(in the rows, 128 means zero)
Rotation paths and how fast each direction turns (degrees a step)
Each turn is a multiple of 5 degrees from 10 to 175, or 0.
Each row of a path follows its step; steps can be skipped.
Path 1:
step 0: [119 117 124 130 135 127 139 119 139 118 122 126 128 143 123 124 121 137
 130 134 145 128 127 121 137 128 125 126 132 131 145 123 118 131 125 113
 124 120 118 114 121 120 118 124 121 133 137 138 117 123 123 123 140]
step 1: [128 113 130 133 134 126 118 143 124 132 133 127 126 127 127 122 125 140
 133 121 117 129 133 120 111 132 120 103 126 127 134 139 128 125 117 131
 124 134 127 116 123 134 135 118 121 134 137 127 113 136 122 119 136]
step 2: [130 128 147 140 120 137 135 124 131 122 138 141 127 130 137 130 129 116
 126 134 123 134 134 128 120 137 129 134 131 120 141 158 124 128 122 142
 125 131 122 132 124 112 122 122 132 130 128 128 126 136 133 135 134]
step 3: [113 118 129 124 128 138 135 128 136 129 131 117 115 128 136 132 142 130
 129 138 153 131 136 149 130 122 124 132 115 122 135 134 127 131 119 127
 121 126 120 114 131 129 124 129 120 128 127 122 123 135 132 127 114]
step 4: [122 124 134 123 128 118 123 136 118 123 141 117 119 136 121 140 127 127
 137 126 112 132 119 136 130 134 120 122 116 117 137 114 110 128 122 126
 135 139 123 114 118 119 129 123 129 131 131 119 129 116 131 120 127]
step 5: [121 117 133 149 126 130 138 141 133 125 130 136 126 137 137 135 111 134
 108 124 124 127 132 131 129 145 116 124 129 121 125 125 126 139 125 126
 130 131 131 138 131 115 123 119 122 118 135 131 143 129 121 126 127]
step 8: [131 122 112 134 120 129 131 128 119 126 127 144 134 128 119 138 131 132
 130 143 139 119 135 140 125 139 121 124 114 125 121 117 126 137 137 119
 131 128 131 130 124 119 118 131 122 131 144 114 131 136 127 113 137]
step 9: [129 134 120 142 132 137 136 134 114 133 112 128 119 135 116 121 121 126
 139 134 115 135 114 128 132 125 128 126 126 129 138 141 126 124 125 108
 141 123 129 122 134 127 127 119 128 111 138 123 132 133 117 125 135]
step 11: [117 137 119 125 130 134 131 106 132 127 124 139 128 127 112 139 132 114
 135 132 136 117 135 130 128 145 127 141 121 129 129 129 129 133 123 129
 124 138 115 126 119 125 120 130 133 130 130 123 127 125 116 145 133]
step 12: [122 138 113 134 128 125 121 134 125 136 117 123 117 129 132 132 138 123
 126 114 142 127 120 124 117 130 131 115 127 120 120 130 129 128 122 100
 137 136 116 116 128 131 133 127 116 134 135 122 131 122 124 130 123]
[127 128 128 128 131 129 133 132 127 127 130 126 127 133 125 126 123 131
 127 129 127 126 128 123 132 131 129 126 129 132 129 125 126 129 127 128
 129 128 129 128 129 130 128 127 132 124 129 127 127 127 128 123 127] | 80
[125 129 126 129 128 131 132 123 130 129 128 129 132 127 129 130 125 125
 129 127 129 127 130 133 128 129 128 127 132 125 127 127 127 129 129 124
 126 127 127 130 130 128 127 129 131 124 131 130 123 130 131 126 127] | 125
[128 129 127 126 131 127 126 131 127 128 129 131 129 129 125 128 128 122
 127 127 135 130 128 129 127 129 128 129 130 127 125 132 128 128 128 132
 125 125 125 127 128 129 126 129 131 128 123 123 128 127 128 126 126] | 85
[129 128 127 125 125 126 131 130 128 130 130 130 130 132 127 128 128 129
 131 126 127 127 126 129 122 128 125 132 131 128 124 127 127 126 126 133
 127 132 128 129 129 127 130 124 130 130 132 130 130 127 132 128 128] | 125
Path 2:
step 0: [142 122 123 123 120 118 132 125 130 133 131 130 126 125 126 115 142 142
 127 111 122 136 125 134 114 130 135 123 113 124 126 136 129 125 110 128
 139 122 133 143 120 143 138 143 124 119 121 124 132 127 147 136 144]
step 2: [144 131 129 114 128 128 133 136 134 127 135 138 123 135 132 147 118 131
 128 121 130 123 118 124 112 132 130 134 127 136 127 125 131 121 127 139
 135 148 138 123 141 124 127 159 137 125 123 137 123 129 118 125 142]
step 3: [130 122 158 123 131 146 125 126 132 113 120 122 123 146 125 109 139 119
 124 124 128 128 136 126 130 133 128 128 125 133 117 140 124 139 119 137
 128 114 139 141 137 125 139 135 132 129 130 116 130 137 132 129 128]
step 4: [120 133 130 123 118 142 129 125 132 125 124 132 133 126 132 144 114 120
 114 129 122 147 141 138 127 141 138 134 136 132 127 132 124 117 124 116
 151 142 131 125 129 133 126 116 124 125 106 128 133 126 119 137 125]
step 5: [134 112 134 114 120 107 132 138 146 120 134 137 126 134 127 126 123 120
 129 110 122 134 138 113 135 130 133 127 125 112 126 116 121 122 129 141
 130 131 147 121 113 122 125 128 131 133 139 121 131 131 131 123 131]
step 6: [127 140 132 132 131 133 117 128 130 120 114 146 138 104 118 123 121 138
 113 123 136 132 133 137 134 136 134 138 138 131 123 133 125 135 116 119
 125 112 142 136 138 130 120 139 127 139 140 123 134 120 124 119 123]
step 8: [143 120 129 114 125 127 130 120 125 137 126 145 125 110 132 119 128 126
 124 117 131 117 123 117 134 122 132 118 125 138 125 137 133 131 124 135
 134 122 149 136 126 136 145 113 126 141 131 125 121 123 134 146 144]
step 10: [146 133 128 123 134 129 108 147 135 122 143 135 137 135 129 137 135 122
 124 126 133 120 121 122 123 131 127 121 122 129 122 125 133 109 127 124
 120 133 136 138 119 145 128 132 144 121 124 136 142 134 117 135 142]
step 11: [119 124 162 139 126 129 135 121 129 129 138 134 109 126 131 124 132 129
 108 121 135 132 118 138 119 117 131 135 122 133 122 131 125 136 122 138
 128 123 138 139 126 120 124 135 125 132 122 137 141 122 142 137 132]
step 12: [132 141 133 124 134 143 135 141 133 118 123 138 144 136 139 140 124 128
 123 129 126 141 128 120 120 144 130 133 127 137 135 126 126 150 130 114
 147 130 117 123 111 122 137 126 136 121 126 124 130 126 133 130 142]
[127 128 128 126 130 130 128 128 134 129 127 126 129 129 131 134 130 127
 127 128 126 126 129 126 129 125 127 129 131 129 131 130 132 127 123 121
 128 131 126 128 126 127 124 129 128 129 130 128 126 128 130 128 126] | 135
[127 130 129 128 125 122 131 129 128 128 127 126 126 128 130 124 132 130
 127 128 125 128 126 125 131 129 128 129 128 131 128 128 131 127 123 130
 123 128 133 129 128 128 127 130 131 130 125 124 126 129 128 131 130] | 135
[133 130 132 128 128 130 128 128 125 128 129 125 122 132 125 130 128 125
 127 132 128 124 126 127 129 127 133 128 127 131 127 126 130 129 125 129
 131 130 126 129 127 129 126 129 127 127 128 129 131 132 127 129 130] | 45
